[[-1, 38],
[40, 3],
[-4, -5],
[-52, 43]]
->
[[-1, 38],
[40, 3],
[-4, -5]]

[[11, 21, -17, -23, 13],
[24, 31, -32, -23, 27],
[35, 38, -42, -26, 38]]
->
[[11, 21],
[24, 31],
[35, 38]]

[[-8, 11, -4, -33, 26],
[-1, 2, -7, -48, 22],
[-20, 16, 10, 39, 28],
[30, -13, -12, -28, -37]]
->
[[-8, 11],
[-1, 2],
[-20, 16]]

[[-15, 22, 19],
[0, 13, 5],
[7, -29, -17],
[11, -43, -23],
[-16, 23, 18]]
->
[[-15, 22],
[0, 13],
[7, -29]]

[[-16, -22, 13, 11, 25],
[-28, -29, -7, 24, 14],
[13, -37, 7, 18, 35],
[-16, -27, -18, 34, 45],
[-2, 3, 48, -31, 13]]
->
[[-16, -22],
[-28, -29],
[13, -37]]

[[13, 6, 38, -52, 11],
[-6, 19, 8, 40, -2],
[-2, 40, 21, 37, 6],
[4, -21, 31, -5, -11]]
->
[[13, 6],
[-6, 19],
[-2, 40]]

[[-14, -31, -11, 5, 8],
[-13, -43, -31, 4, 0],
[-7, -39, -29, 7, 8],
[-7, -38, -20, 10, 4]]
->
[[-14, -31],
[-13, -43],
[-7, -39]]

[[0, 10, 8, -5, -9],
[-23, -1, 2, -3, -3],
[-45, -16, 3, -6, -2],
[5, -7, 0, -3, 1]]
->
[[0, 10],
[-23, -1],
[-45, -16]]
---
[[-5, 7, 18, 9, 7, 14, 7, 43],
[18, 23, 5, 29, 11, -25, -11, 3],
[-19, -31, 8, -12, -18, 17, 18, -13],
[2, 15, 26, 40, -2, -10, -5, 9],
[26, 17, -6, 15, 17, -33, -6, 2],
[7, 25, -26, -10, 7, -4, -27, -19],
[24, 15, -17, -9, 26, -17, -3, 22]]
->
[[7, 25, -26, -10, 7, -4, -27, -19],
[24, 15, -17, -9, 26, -17, -3, 22],
[26, 17, -6, 15, 17, -33, -6, 2],
[18, 23, 5, 29, 11, -25, -11, 3],
[-19, -31, 8, -12, -18, 17, 18, -13],
[-5, 7, 18, 9, 7, 14, 7, 43],
[2, 15, 26, 40, -2, -10, -5, 9]]

[[1, -6, 14, 7, 12],
[25, -8, 40, -19, 11],
[-10, 0, 22, 6, 13],
[-21, 35, 39, -5, -9]]
->
[[1, -6, 14, 7, 12],
[-10, 0, 22, 6, 13],
[-21, 35, 39, -5, -9],
[25, -8, 40, -19, 11]]

[[27, 29, -25, -38],
[-21, -47, 43, 15],
[-22, 18, -17, 36],
[20, -39, 38, -23],
[17, 16, -26, -22],
[26, 38, -47, -14],
[-20, -27, 19, 8],
[-41, 26, -5, 35],
[30, 19, -20, -37],
[25, 1, 1, -22],
[34, -14, 17, -36]]
->
[[26, 38, -47, -14],
[17, 16, -26, -22],
[27, 29, -25, -38],
[30, 19, -20, -37],
[-22, 18, -17, 36],
[-41, 26, -5, 35],
[25, 1, 1, -22],
[34, -14, 17, -36],
[-20, -27, 19, 8],
[20, -39, 38, -23],
[-21, -47, 43, 15]]

[[9, 16, -21, 39, -13, 31, 19],
[13, -12, -24, 35, 28, 21, -3],
[9, -20, -4, 11, 39, 1, -14],
[-11, 31, -25, 43, -32, 33, 34],
[-36, 18, 37, -38, -15, -27, 9],
[-18, 16, 6, 2, -12, 1, 15],
[24, -20, 10, -2, 35, -1, -20],
[-6, -11, 12, -9, 25, -10, -10]]
->
[[-11, 31, -25, 43, -32, 33, 34],
[13, -12, -24, 35, 28, 21, -3],
[9, 16, -21, 39, -13, 31, 19],
[9, -20, -4, 11, 39, 1, -14],
[-18, 16, 6, 2, -12, 1, 15],
[24, -20, 10, -2, 35, -1, -20],
[-6, -11, 12, -9, 25, -10, -10],
[-36, 18, 37, -38, -15, -27, 9]]

[[15, 13, 1, 3, 22, -9, 4, 3, -8, 3, 1, 16, 20, 11, -1],
[-34, 26, -11, 41, -36, -14, -45, -44, 36, 0, 20, 15, -11, -7, 36],
[-21, 0, 12, 43, 7, -19, -49, -47, 38, 20, -9, 10, 12, 18, 20],
[-31, -32, 29, 36, -5, 14, -30, -28, 50, 26, -17, -20, -9, 12, 14],
[-15, 1, 11, 35, 4, -10, -37, -36, 32, 15, -5, 6, 11, 15, 17],
[0, 11, -5, -4, -16, 15, 22, 21, -2, -8, 17, -2, -14, -14, 8]]
->
[[-34, 26, -11, 41, -36, -14, -45, -44, 36, 0, 20, 15, -11, -7, 36],
[0, 11, -5, -4, -16, 15, 22, 21, -2, -8, 17, -2, -14, -14, 8],
[15, 13, 1, 3, 22, -9, 4, 3, -8, 3, 1, 16, 20, 11, -1],
[-15, 1, 11, 35, 4, -10, -37, -36, 32, 15, -5, 6, 11, 15, 17],
[-21, 0, 12, 43, 7, -19, -49, -47, 38, 20, -9, 10, 12, 18, 20],
[-31, -32, 29, 36, -5, 14, -30, -28, 50, 26, -17, -20, -9, 12, 14]]

[[24, 16, 25, -15, 4, 28, -4, 24, 0, -15, -17, 31, 3, -6],
[23, 3, 15, -14, 35, 26, 11, 4, 13, -4, 33, 4, 19, -2],
[-13, -14, -18, 7, 12, 27, -34, -24, -6, -5, -5, -27, 14, -16],
[8, -9, -46, 0, -5, -16, 21, -13, 15, 18, -5, -2, -25, -15]]
->
[[8, -9, -46, 0, -5, -16, 21, -13, 15, 18, -5, -2, -25, -15],
[-13, -14, -18, 7, 12, 27, -34, -24, -6, -5, -5, -27, 14, -16],
[23, 3, 15, -14, 35, 26, 11, 4, 13, -4, 33, 4, 19, -2],
[24, 16, 25, -15, 4, 28, -4, 24, 0, -15, -17, 31, 3, -6]]

[[26, -4, -3, 28, -9],
[7, -43, 18, -37, 14],
[-9, 7, -23, -26, 31],
[-23, -6, -8, -56, 36],
[5, -21, 11, -13, 1],
[29, -9, -32, 2, 32],
[4, -3, -26, -21, 35]]
->
[[29, -9, -32, 2, 32],
[4, -3, -26, -21, 35],
[-9, 7, -23, -26, 31],
[-23, -6, -8, -56, 36],
[26, -4, -3, 28, -9],
[5, -21, 11, -13, 1],
[7, -43, 18, -37, 14]]
---
[[-8, -16, 30, 3, -3],
[-17, -29, -17, 43, 25],
[-3, -34, 0, 35, 8]]
->
[[-8, -16],
[-17, -29]]

[[40, 41, 8],
[-14, 43, -11],
[51, -11, -25]]
->
[[40, 41],
[-14, 43]]

[[-46, -14, 8, 24, 9],
[-34, -14, -10, -15, -36],
[-4, -14, -12, -7, -31],
[51, -14, 15, 20, -31]]
->
[[-46, -14],
[-34, -14]]

[[-45, -5, -1, -17, 11],
[44, 1, 0, 22, -22],
[-54, 11, 15, -27, 11],
[-56, 6, 15, -23, -3]]
->
[[-45, -5],
[44, 1]]

[[35, 4, -5, 9, -41],
[15, -2, -43, 1, 5]]
->
[[35, 4],
[15, -2]]

[[10, -49],
[6, -40],
[1, -19],
[-43, 52]]
->
[[10, -49],
[6, -40]]

[[44, -40, 36, -16, 11],
[-19, 39, -7, -1, -33],
[-15, 24, 28, -34, -26]]
->
[[44, -40],
[-19, 39]]
